In the data rows, the value 50 means zero.
Here are some points:
array([17, 53, 20, 34, 68, 43, 74, 31, 12, 72, 53, 73, 39, 48, 62, 33])
array([16, 62, 35, 56, 79, 35, 72, 56,  1, 39, 51, 30, 30, 62, 48, 23])
array([21, 63, 38, 68, 72, 49, 74, 40, 24, 46, 47, 28, 52, 51, 49, 49])
array([73, 40, 67, 25, 28, 45, 20, 46, 72, 53, 46, 76, 55, 30, 49, 63])
array([51, 31, 44, 51, 55, 52, 52, 78, 21, 32, 66, 21, 18, 53, 64, 26])
array([77, 69, 71, 46, 78, 55, 45, 42, 66, 71, 33, 50, 68, 44, 51, 55])
array([ 7, 55, 37, 42, 61, 54, 78, 35, 21, 61, 67, 57, 30, 51, 65, 32])
array([87, 56, 75, 36, 29, 45, 28, 46, 91, 53, 69, 44, 75, 72, 27, 77])
array([ 0, 68, 33, 42, 76, 47, 64,  6, 46, 74, 53, 69, 74, 43, 54, 55])
array([49, 40, 58, 46, 48, 27, 32, 99, 21, 35, 69, 22, 24, 57, 66, 26])
array([72, 30, 50, 53, 49, 30, 49, 68, 45, 35, 27, 52, 33, 56, 47, 62])
array([55, 66, 52, 41, 48, 57, 57, 38, 51, 67, 56, 56, 73, 38, 53, 37])
array([96, 45, 68, 18, 30, 46, 30, 65, 66, 63, 44, 70, 70, 33, 57, 37])
array([36, 35, 38, 44, 36, 45, 44, 44, 49, 50, 60, 73, 48, 37, 61, 57])
array([52, 64, 53, 63, 71, 65, 66, 51, 40, 54, 31, 40, 44, 49, 43, 49])
array([70, 66, 55, 44, 60, 42, 53, 36, 75, 52, 13, 48, 99, 35, 41, 49])
array([66, 31, 57, 37, 55, 32, 54, 60, 59, 49, 54, 38, 43, 47, 67, 34])
array([43, 49, 42, 44, 23, 56, 38, 34, 54, 43, 62, 64, 63, 33, 56, 56])
array([57, 34, 34, 16, 38, 35, 28, 37, 41, 54, 57, 84, 40, 34, 72, 37])
array([16, 35, 37, 34, 22, 46, 28, 71, 36, 48, 81, 70, 35, 39, 77, 45])
array([20, 62, 76, 99, 51, 94, 51, 71, 79, 47, 95, 38, 19, 99, 30, 64])
array([37, 36, 30, 61, 48, 58, 45, 76,  7, 33, 57, 34, 16, 53, 47, 40])
array([60, 48, 44, 36, 67, 69, 76, 35, 45, 88, 55, 72, 53, 42, 62, 47])
array([82, 77, 74, 92, 66, 67, 59, 65, 73, 39, 33,  0, 91, 50, 22, 51])
array([65, 63, 50, 54, 53, 53, 56, 32, 67, 53, 21, 67, 95, 33, 38, 66])
array([72, 66, 80, 30, 20, 52, 23, 37, 88, 51, 66, 60, 74, 42, 43, 57])
array([54, 85, 64, 92, 75, 67, 55, 49, 47, 39, 43, 16, 48, 60, 28, 53])
array([50, 41, 50, 50, 50, 43, 46, 45, 58, 45, 66, 38, 59, 48, 62, 50])
array([ 6, 59, 30, 75, 80, 51, 96, 54,  6, 38, 35, 11, 26, 65, 45, 23])
array([25, 48, 37, 57, 39, 45, 57, 68, 17, 35, 60, 36, 45, 48, 54, 49])
Here are 12 more points, each followed by its number:
array([52, 37, 42, 43, 36, 46, 44, 46, 54, 47, 63, 62, 54, 41, 63, 50]) 0
array([70, 46, 73, 33, 55, 30, 30, 73, 49, 48, 51, 28, 32, 51, 55, 42]) 1
array([16, 40, 43, 59, 41, 37, 53, 55, 29, 32, 58, 45, 36, 51, 51, 47]) 2
array([62, 43, 48, 48, 46, 38, 52, 66, 44, 40, 49, 39, 50, 50, 45, 46]) 3
array([41, 33, 28, 65, 47, 63, 72, 62, 25, 28, 77, 37, 19, 65, 59, 28]) 4
array([67, 44, 55, 45, 54, 21, 51, 74, 37, 35, 24, 34, 40, 56, 48, 20]) 5
array([51, 65, 35, 26, 37, 63, 35, 14, 58, 70, 50, 98, 89, 26, 57, 50]) 6
array([44, 61, 37, 49, 35, 64, 51, 11, 71, 53, 28, 91, 86, 27, 42, 62]) 7
array([51, 40, 66, 49, 43, 42, 32, 68, 55, 53, 41, 37, 45, 42, 49, 77]) 8
array([36, 39, 39, 24, 23, 64, 31, 27, 57, 57, 67, 91, 45, 31, 69, 48]) 9
array([34, 70, 62, 32, 23, 55, 15, 36, 62, 55, 81, 63, 53, 63, 41, 83]) 10
array([81, 41, 47, 48, 40, 61, 53, 55, 63, 49, 57, 47, 59, 43, 60, 49]) 11
Which of these numbered points is nearest to each point below, looking only along the 3 directions in which the first points spread most? Its number follows each.
array([68, 57, 76, 63, 47, 38, 49, 60, 68, 35, 59,  8, 70, 45, 36, 65]) > 8
array([88, 49, 47, 10, 17, 62,  0, 24, 86, 83, 43, 99, 83, 16, 70, 72]) > 6
array([56, 38, 49, 69, 29, 88, 34, 48, 68, 53, 54, 66, 50, 42, 40, 78]) > 11
array([48, 47, 48, 36, 37, 50, 36, 42, 49, 55, 62, 68, 42, 39, 59, 57]) > 0
array([75, 38, 34, 19, 37, 34, 19, 34, 38, 54, 44, 99, 20, 44, 67, 66]) > 9
array([63, 37, 65, 37, 47, 27, 23, 99, 39, 44, 78, 17, 39, 45, 78, 31]) > 1
array([58, 43, 43, 27, 43, 49, 45, 27, 68, 63, 35, 89, 57, 33, 60, 57]) > 6
array([59, 53, 35, 53, 51, 81, 80, 21, 66, 77, 27, 83, 97, 30, 40, 72]) > 7
array([55, 44, 50, 44, 31, 44, 24, 50, 53, 47, 35, 58, 57, 39, 56, 67]) > 10
array([35, 35, 62, 62, 56, 34, 83, 90, 23, 21, 70,  0, 20, 61, 58, 11]) > 4
array([73, 31, 72, 55, 38, 51, 29, 95, 74, 43, 74, 26, 54, 51, 41, 39]) > 1
array([99, 71, 91, 44, 34, 50, 28, 41, 99, 51, 68, 39, 99, 72, 18, 84]) > 11
array([44, 54, 29, 45, 18, 66, 41, 25, 54, 58, 27, 99, 74, 24, 37, 81]) > 6
array([54, 49, 65, 40, 38, 45, 36, 53, 67, 48, 66, 31, 57, 54, 46, 66]) > 8
array([72, 61, 51, 35, 88, 42, 50, 33, 53, 82, 37, 63, 82, 40, 60, 56]) > 7
array([47, 31, 35, 29, 37, 38, 38, 43, 48, 52, 60, 86, 51, 37, 70, 39]) > 9
array([99, 32, 78, 47, 43, 44, 35, 44, 90, 47, 32, 55, 45, 72, 36, 90]) > 11
array([43, 38, 53, 72, 50, 43, 37, 67, 40, 38, 54, 38, 11, 72, 41, 72]) > 5
array([58, 42, 40, 51, 22, 76, 42, 46, 58, 51, 70, 64, 68, 31, 53, 57]) > 10
array([47, 47, 37, 30, 21, 50, 34, 38, 52, 55, 55, 90, 65, 31, 49, 58]) > 9
array([99, 32, 64, 46, 43, 41, 39, 45, 84, 41, 31, 57, 49, 70, 37, 89]) > 11
array([22, 31, 39, 61, 52, 55, 63, 67, 19, 32, 61, 30, 17, 56, 60, 33]) > 4
array([66, 34, 55, 34, 23, 61, 61, 58, 74, 47, 65, 47, 73, 33, 63, 40]) > 10
array([84, 68, 52, 37, 65, 55, 53, 38, 65, 83, 33, 74, 94, 36, 41, 48]) > 7
array([24, 55, 31, 43, 60, 53, 72, 35, 23, 49, 32, 67, 38, 49, 54, 28]) > 2
array([68, 78, 64, 67, 59, 70, 48, 45, 63, 47, 36, 32, 66, 44, 38, 42]) > 11
array([47, 65, 47, 49, 54, 61, 65, 24, 60, 62, 38, 71, 81, 35, 45, 42]) > 7
array([34, 50, 22, 25, 38, 47, 55, 24, 29, 44, 34, 94, 54, 34, 57, 30]) > 9
array([24, 26, 78, 77, 63, 47, 53, 99, 33, 33, 99,  1,  3, 60, 55, 38]) > 4
array([27, 39, 47, 50, 50, 31, 53, 64, 22, 30, 58, 26, 11, 56, 47, 48]) > 4
array([61, 48, 76, 49, 39, 52, 33, 44, 79, 56, 55, 47, 49, 37, 44, 88]) > 11
array([59, 33, 50, 51, 45, 33, 48, 64, 52, 33, 36, 48, 46, 49, 69, 33]) > 3
array([67, 65, 50, 37, 68, 43, 58, 33, 57, 71, 34, 60, 77, 41, 54, 35]) > 7
array([59, 43, 33, 36, 23, 74, 57, 29, 63, 48, 28, 82, 68, 31, 55, 36]) > 6
array([32, 52, 63, 57, 48, 44, 38, 58, 36, 42, 57, 28, 17, 49, 51, 74]) > 5
array([63, 37, 50, 59, 52, 69, 35, 67, 37, 50, 45, 42, 42, 41, 45, 67]) > 3
array([52, 62, 53, 42, 69, 37, 53, 43, 49, 51, 44, 50, 66, 44, 51, 37]) > 11
array([26, 37, 56, 47, 28, 60, 37, 84, 43, 46, 90, 47, 44, 40, 51, 60]) > 1
array([52, 56, 46, 49, 51, 55, 64, 31, 59, 45, 33, 59, 59, 39, 49, 42]) > 11
array([35, 49, 36, 39, 79, 47, 84, 45, 33, 69, 46, 46, 45, 54, 55, 24]) > 2
array([44, 51, 43, 62, 47, 46, 62, 50, 51, 37, 25, 45, 66, 45, 36, 52]) > 3
array([72, 49, 52, 39, 51, 42, 27, 41, 55, 57, 27, 73, 60, 38, 51, 65]) > 10
array([67, 58, 85, 36, 61, 28, 32, 73, 54, 50, 56, 23, 21, 66, 46, 56]) > 1
